Questions about the row below.
1) Report the entry just right of -2.353.
2) Report the entry just left of 3.017.
3) Report the entry just left of the largest entry.
(-6.567, -2.502, -19.487, -2.353, 8.072, 13.361, 14.464, 3.017, -14.980, -0.949, 10.502, -13.948, 2.864, -2.396)
1) 8.072
2) 14.464
3) 13.361

Questions about the matrix below.
1) Which number is the top-right entry?
2) Which number is the 4th entry from the end, reading row by row?
3) Which number is the entry directly below 166?
4) Which number is the 1st entry, reading row by row?
5) Which number is the bottom entry of the column that holds the smallest entry?
6) Which number is the entry directly below the centre entry?
7) Which number is the entry just left of 93?
8) Which number is the entry directly above the centre entry?
196,125,100,158,119,161,172,131,118,148,165,177,152
159,129,126,166,156,157,140,119,126,152,176,167,162
154,111,117,156,147,161,133,78,141,155,193,191,145
29,109,143,125,125,97,142,141,209,127,76,60,93
34,120,155,152,136,84,161,201,180,114,48,7,120
1) 152
2) 114
3) 156
4) 196
5) 7
6) 142
7) 60
8) 140

data =
[[-0.54 -2.37 -2.77 -1.63 -0.88 -1.06 -2.22 -2.61 -2.06 -1.53 -1.66 -2.65
  -3.28 -2.65 -0.58  1.37]
 [-0.72 -0.51 -0.13  0.53  1.84  2.85  4.00  3.67  2.28  0.64 -0.76 -1.47
  -1.10 -0.79 -0.39 -0.12]
 [ 0.63  0.78 -0.24 -1.45 -2.61 -2.48 -2.04 -1.72 -2.35 -3.42 -3.38 -2.43
  -1.04 -0.26 -0.56 -0.83]
 [-0.35 -1.02 -0.77  0.50  1.65  1.85  1.51  1.01  0.60  0.59  0.18 -1.21
  -2.25 -2.63 -1.95 -1.53]
 [ 1.33  2.41  1.95 -0.13 -2.29 -2.56 -2.07 -1.00 -0.45 -0.31  0.02  0.41
   0.37 -0.24 -1.13 -1.34]
 [ 0.72  0.06  0.21  0.51  0.13 -0.63 -2.18 -2.38 -0.80  1.01  1.72  0.73
  -0.81 -1.04  0.11  2.06]
 [-1.99 -1.96 -1.97 -1.95 -0.80  0.43  2.12  2.04  0.84 -1.04 -1.58 -0.35
   1.74  2.98  2.73  1.52]]
The entry just right of 1.95 is -0.13
The second largest entry: 3.67
The entry just right of the smallest entry is -3.38
The entry just left of -0.39: -0.79
What is the largest entry?
A: 4.00
The entry just right of -0.54 is -2.37
The first entry in reading order -> -0.54
What is the entry just left of 0.02?
A: -0.31
The entry just right of 0.21 -> 0.51

arr =
[[-0.245 -0.056 -0.221  0.084  0.183 -0.187 -0.063]
 [ 0.016  0.220 -0.006 -0.105 -0.094 -0.018  0.204]
 [-0.060 -0.013 -0.060 -0.019 -0.006 -0.054 -0.012]
 [-0.053  0.005 -0.049 -0.026 -0.005 -0.049 -0.004]
 [-0.036 -0.002 -0.031 -0.033 -0.015 -0.035 -0.017]
 [-0.043 -0.033 -0.037 -0.023 -0.009 -0.038 -0.043]
 [-0.050  0.015 -0.055 -0.030 -0.021 -0.050  0.018]]
Indices start at 1.
The entry in the bottom-right corner is 0.018
What is the entry in the top-left corner? -0.245
The entry at row 2, column 1 -> 0.016
The entry at row 2, column 2 is 0.220
The bottom entry of the column that holds the largest entry: 0.015
What is the entry at row 1, column 3? -0.221
The entry at row 2, column 3 is -0.006
The entry just right of -0.002: -0.031
What is the entry just left of the centre entry? -0.049
The bottom entry of the column that holds the smallest entry -> -0.050
What is the entry in row 3 and column 2? -0.013
The entry at row 3, column 1 is -0.060
The entry directly below -0.038 is -0.050
The entry at row 1, column 2 -> -0.056
The entry directly above -0.038: -0.035
The entry directly below the centre entry is -0.033
What is the entry at row 3, column 3? -0.060
The entry just left of 0.005 -> -0.053
What is the entry just right of -0.036? -0.002
The entry directly below -0.018 is -0.054
What is the entry directly above the centre entry? -0.019
The entry directly below -0.063: 0.204
The entry in the top-right corner -> -0.063
The entry directly above -0.035: -0.049

Read these off the row that follows.
1) Report the entry just right of -3.50.
2) Report the entry just right of the smallest entry.
[ 1.75 -4.51  0.56  1.86  0.23 -1.36  0.96 -0.05  0.84  0.26 -3.50  0.51]
1) 0.51
2) 0.56

Questions about the row below.
1) Report the fifth entry.
2) Report the 1st entry from the right.
3) Report the 1st entry.
4) Report the entry just right of the largest entry.
5) Report the third largest entry.
6) Report the entry just left of 1.91.
7) Report the entry just left of the smallest entry.
8) Report the entry just right of -0.03.
[-0.03 -1.69 -0.78 -0.30 -1.55  2.35  1.91  1.80 -2.75 -4.37  1.48 -2.64]
1) -1.55
2) -2.64
3) -0.03
4) 1.91
5) 1.80
6) 2.35
7) -2.75
8) -1.69
